A single turn carries every row of the set below to another of its rows. Some are shown first; where does it send the rows asked next?
Z321: 1.70 0.10 0.83 -0.14 -3.49 3.14 1.67 -1.14 0.71 -3.84 3.21 3.09 -0.35 4.66 -0.30 -2.82 -1.36 -3.36 2.39 -0.37 0.60 3.45 -0.39 -3.68 -0.28 -1.13 3.53 -0.31 0.34 1.58
Z492: 0.07 0.17 -3.10 0.82 4.12 2.18 2.49 1.94 -0.37 -0.24 1.64 -0.74 0.08 1.60 -1.21 -0.69 -1.80 -3.18 4.67 -1.46 4.86 4.42 -3.49 -2.90 -0.52 -3.42 -2.24 1.22 0.61 2.78
Z773: 1.76 -0.71 -1.61 -1.69 -0.94 2.45 2.31 0.85 -0.95 -3.70 2.23 4.01 1.40 4.71 -0.61 -5.53 -3.06 -3.78 0.57 -0.60 1.41 2.97 -2.18 -2.16 0.92 -2.26 2.54 -0.72 -2.34 -1.30
Z351: -1.11 -0.31 -0.45 -3.18 -0.55 1.06 2.27 -0.03 -0.46 -1.73 0.14 4.03 3.67 4.89 1.11 0.07 -1.81 -1.43 -1.39 -4.69 -1.57 4.82 0.89 -1.03 1.74 -2.28 -0.70 -2.32 -0.19 0.92
Z180: 3.68 -2.19 -2.23 -1.52 -0.69 1.93 4.50 2.33 0.21 -2.57 0.35 5.38 -2.01 2.59 -0.75 -3.46 -4.27 -0.95 -0.16 1.27 0.78 3.73 -3.32 -3.28 1.20 -1.37 2.58 -3.13 -1.38 0.49
Z260: 0.40 -2.25 -4.18 -2.07 -2.01 0.74 1.79 -1.73 0.68 -5.05 2.56 0.62 1.43 -3.06 2.05 0.49 0.54 -2.89 0.52 1.36 3.35 0.95 0.45 -1.77 0.58 -4.46 -1.96 -1.06 -0.66 3.70
Z737: 0.01 -0.82 -4.27 0.80 -0.96 -0.63 2.71 0.29 0.05 -2.89 1.00 3.25 -0.25 -2.64 3.25 1.47 -1.70 -1.16 1.77 0.44 1.61 2.77 0.11 -0.97 3.27 -4.88 -2.51 -2.15 -4.15 3.51
Z144: -0.81 -1.31 -3.43 -2.73 -0.53 1.02 3.83 -0.20 0.78 -3.42 0.77 0.08 1.21 -4.60 1.84 0.07 -1.04 -2.23 1.04 0.58 2.11 1.52 -1.30 -2.83 0.24 -4.42 -4.88 -1.90 -2.70 1.52
Z209: 0.41 -2.67 -5.58 -0.25 0.26 0.83 1.98 -3.24 -1.72 -2.93 2.18 1.03 0.53 -2.16 0.90 -0.86 -1.94 -0.83 1.13 -1.10 3.14 1.97 0.51 -0.58 0.04 -5.26 -2.47 0.46 -4.17 1.97
Z710: 1.71 -0.99 -1.78 -3.68 0.05 0.93 2.81 4.41 1.17 -1.75 0.28 4.91 1.66 4.19 1.11 -0.01 -1.71 0.38 -1.52 -3.15 0.28 3.23 1.08 -2.35 2.36 -1.49 0.39 -3.29 1.82 0.51
Z652: 0.58 0.02 -1.48 -1.91 -0.52 2.30 1.27 0.58 1.27 -2.97 3.19 -0.31 0.75 2.86 0.64 -0.52 -1.43 4.18 0.50 -0.54 -2.26 -3.01 -4.24 -4.00 -1.19 -5.40 -0.67 0.42 0.43 1.85
Z885: -0.33 -0.61 0.18 -3.82 -1.43 3.11 1.99 -1.00 1.14 -1.90 1.52 1.38 2.81 4.09 -0.09 -0.54 -0.35 -0.76 -0.22 -5.12 -0.10 3.44 2.11 -3.02 -1.38 -0.87 -0.40 -0.84 2.91 0.58
Z700: -1.49 0.50 -1.16 -1.35 -0.72 1.89 1.64 -1.58 0.24 -2.95 2.27 0.21 2.09 3.47 0.81 -0.01 -1.70 3.08 -0.48 -1.15 -3.70 -1.81 -4.78 -3.27 -0.21 -5.75 -1.46 -0.02 -1.04 2.76
Z86: 0.80 -0.88 -2.97 -1.68 0.28 1.55 2.09 0.85 0.28 -2.55 1.77 1.09 0.73 2.98 0.54 -0.52 -2.66 4.67 -1.06 -0.23 -2.72 -2.10 -5.47 -3.16 0.11 -5.91 -0.97 -0.88 -1.00 2.20
Z294: -0.67 0.91 -1.47 0.03 0.00 1.69 1.91 0.69 -0.07 -1.80 2.51 0.94 0.86 3.65 1.28 -0.55 -2.38 4.51 1.26 -1.69 -3.56 -1.65 -4.57 -3.31 0.49 -5.67 -1.44 0.22 -2.24 1.65
Z889: 2.52 -2.13 -4.95 0.38 -0.65 0.25 2.40 1.38 1.00 -3.00 2.22 1.90 -2.13 -3.40 2.28 0.96 -1.31 0.66 2.56 0.66 3.95 1.07 1.14 -2.59 1.15 -3.84 -1.27 -1.07 -1.60 2.47
Z281: 0.14 1.14 0.57 0.64 -2.20 2.13 3.61 0.00 -0.68 -1.54 0.95 4.92 -0.59 3.74 0.51 -2.98 -3.84 -2.60 2.52 -1.47 -1.74 5.37 -2.24 -2.82 1.87 -1.51 1.19 -1.93 -4.02 0.37
Z210: 0.13 -1.09 0.04 -1.45 -2.20 3.00 3.63 -4.90 -1.17 -2.79 1.04 2.28 -0.19 3.25 -1.68 -3.41 -3.11 -2.78 0.96 -0.99 -1.14 5.14 -2.80 -3.00 -1.68 -1.46 0.92 -0.68 -1.69 1.37
Z305: 1.11 -1.24 -4.25 1.27 4.21 1.22 2.28 0.53 -1.59 -0.62 0.99 0.34 -0.81 1.91 -1.46 0.39 -2.53 -2.87 3.05 -0.69 4.66 5.20 -3.79 -1.68 0.22 -3.81 -1.37 0.96 0.54 4.98
Z580: -1.03 -0.55 -3.11 -0.61 4.12 1.42 3.43 0.65 -0.85 -0.61 0.00 -0.54 0.97 0.66 -1.16 0.36 -2.15 -4.34 2.97 -0.32 3.52 5.08 -5.20 -2.54 -0.30 -3.80 -3.40 -0.08 0.34 4.12
Z570: 1.99 -2.97 -2.18 -5.69 0.17 2.11 3.89 0.60 1.13 -1.89 -0.08 2.23 1.11 2.60 -1.18 -0.18 -1.82 0.91 -2.72 -2.99 0.72 3.52 0.32 -3.07 -1.11 -0.98 -0.46 -2.68 3.45 0.94
Z961: 1.11 -0.86 -1.52 -1.50 0.51 1.93 1.42 0.93 -0.40 -0.92 1.84 3.97 1.45 5.53 0.24 -1.27 -2.10 1.08 0.45 -6.02 0.12 3.91 2.49 -1.79 0.76 -1.63 0.75 -0.28 0.06 -0.64
Z409: 0.49 -0.96 -4.67 -1.44 0.42 1.12 2.17 1.48 0.01 -3.12 2.56 0.78 1.36 -2.76 1.93 -1.98 -1.41 -1.31 2.23 -1.31 4.01 0.33 0.24 -1.86 0.64 -4.68 -3.22 0.07 -3.56 -0.86
Z763: -0.14 0.93 -0.83 -1.22 -0.80 1.66 1.85 2.42 1.50 -2.56 2.60 0.85 0.89 2.91 1.63 0.05 -1.39 4.11 0.85 -0.38 -3.29 -2.55 -4.28 -4.18 0.88 -5.47 -1.36 -0.89 -0.40 2.03
Z878: -0.96 0.59 -2.33 0.56 -2.47 0.51 1.16 -0.36 0.52 -3.95 3.23 1.48 1.33 -2.23 3.61 0.85 0.45 -2.63 3.41 -0.71 2.10 1.40 1.76 -1.91 2.07 -4.23 -2.24 -0.58 -2.61 2.39
Z802: 0.20 -1.49 -3.38 0.73 -1.13 1.41 3.23 -2.49 0.69 -1.76 2.36 0.15 -1.73 -3.93 1.68 0.93 -1.49 0.67 3.71 -1.25 2.20 2.17 1.05 -2.76 -0.86 -3.63 -3.10 -0.03 -2.66 2.24
Z341: -1.43 1.44 -1.46 0.39 2.39 1.71 2.17 2.14 0.42 -1.40 1.23 -0.49 1.30 1.38 0.01 0.97 -0.83 -5.16 4.53 -0.43 3.39 4.88 -3.90 -3.09 0.96 -3.43 -2.60 -0.18 1.19 4.55
Z827: 0.44 -1.28 -1.84 -3.82 1.10 1.35 4.61 2.49 0.66 0.13 -1.12 3.83 1.32 2.85 0.07 -0.93 -3.40 1.73 -0.91 -5.08 -1.20 4.80 -0.07 -2.92 0.56 -1.51 -1.76 -3.00 -0.26 -1.24
Z42: 0.38 0.10 -2.32 -1.14 -0.39 1.14 0.51 1.03 0.07 -3.37 2.65 1.54 2.16 4.37 1.23 -0.43 -1.71 3.27 -0.55 -0.39 -2.55 -2.64 -4.76 -2.53 1.22 -6.20 -0.10 -0.14 -0.63 2.82
Z8: 0.56 -0.66 0.18 -3.01 -1.35 1.79 4.06 1.49 2.37 -0.63 -0.15 2.83 -0.44 2.20 0.65 1.85 -1.30 1.92 0.13 -3.85 -1.29 4.41 1.39 -4.26 -0.21 -0.13 -0.53 -3.20 2.89 1.72
Z40: 0.27 -0.50 -1.46 -0.84 -1.14 1.33 2.11 -0.72 0.73 -2.63 1.71 0.72 0.21 2.78 0.74 0.99 -1.64 4.31 -0.68 0.28 -3.67 -1.70 -4.95 -3.42 0.17 -5.41 -0.79 -0.81 0.05 3.96
Z449: 2.29 -0.73 0.45 -1.91 -2.09 3.69 4.38 0.16 1.96 -2.28 1.84 1.57 -3.14 1.46 -1.38 -3.12 -2.69 -0.56 2.77 -0.13 0.68 3.08 -1.78 -5.65 -2.62 0.00 1.49 -1.31 0.49 0.08
Z922: -0.25 -0.15 -2.90 0.88 2.90 0.65 2.37 1.62 -0.51 -1.47 0.33 1.14 0.46 1.65 -0.06 1.70 -1.63 -4.82 2.91 0.74 3.20 5.29 -4.35 -1.83 2.01 -3.82 -1.42 -0.78 0.81 6.29
Z923: 0.61 0.13 -2.09 -0.14 -0.69 1.69 0.44 -0.39 0.13 -3.15 3.61 0.78 0.60 4.13 0.79 -0.35 -1.35 4.20 0.47 -0.86 -2.45 -2.62 -3.49 -2.96 0.06 -5.61 0.48 0.78 0.05 2.98
Z178: -0.43 0.29 -2.60 2.07 3.26 1.33 2.88 0.60 -0.60 0.14 0.57 -0.02 -1.50 1.14 -0.67 1.72 -2.31 -2.77 4.74 -0.90 3.17 5.63 -3.79 -3.05 0.66 -3.25 -2.32 0.14 0.38 5.17
Z280: 0.39 -0.62 -3.41 -1.00 3.30 1.60 1.69 1.78 -0.31 -2.47 1.32 -0.51 1.62 1.82 -1.16 -0.23 -1.02 -4.90 2.88 0.27 4.95 3.72 -3.98 -2.37 0.05 -3.89 -1.88 0.43 2.31 4.36
Z754: 0.80 0.79 0.67 -2.82 -1.66 2.90 5.22 3.51 1.77 -2.13 0.37 3.27 -0.06 1.48 -0.05 -3.71 -3.14 -2.85 1.98 0.30 -0.67 3.23 -3.58 -5.00 0.48 -0.89 -0.37 -3.28 -1.52 -1.66
Z190: 2.18 -1.77 -0.14 -3.26 -3.33 2.64 4.71 -1.51 1.15 -3.99 0.28 2.72 -1.05 1.71 -1.24 -1.58 -2.18 -2.69 -0.61 2.14 -0.54 4.02 -3.59 -4.25 -0.81 -0.85 1.71 -3.53 1.03 2.85
Z135: 1.16 -2.34 -1.31 -2.23 -1.01 1.49 2.41 -2.85 0.06 -1.18 0.43 3.11 0.37 4.33 -0.50 1.13 -1.53 1.13 -1.47 -4.50 -0.85 5.28 1.82 -1.63 -0.53 -1.35 0.97 -1.41 2.04 2.91
Z751: 0.82 0.42 -2.84 1.61 3.00 1.11 1.72 3.05 0.08 -0.87 1.62 0.68 -0.73 1.83 0.05 1.18 -1.20 -3.31 4.62 0.09 4.57 4.27 -2.88 -2.74 1.57 -3.20 -0.86 0.16 1.86 5.21

Z281 goes to -> Z754
Z40 goes to -> Z700
Z827 goes to -> Z8
Now find these:
Z209 goes to -> Z737
Z341 goes to -> Z492

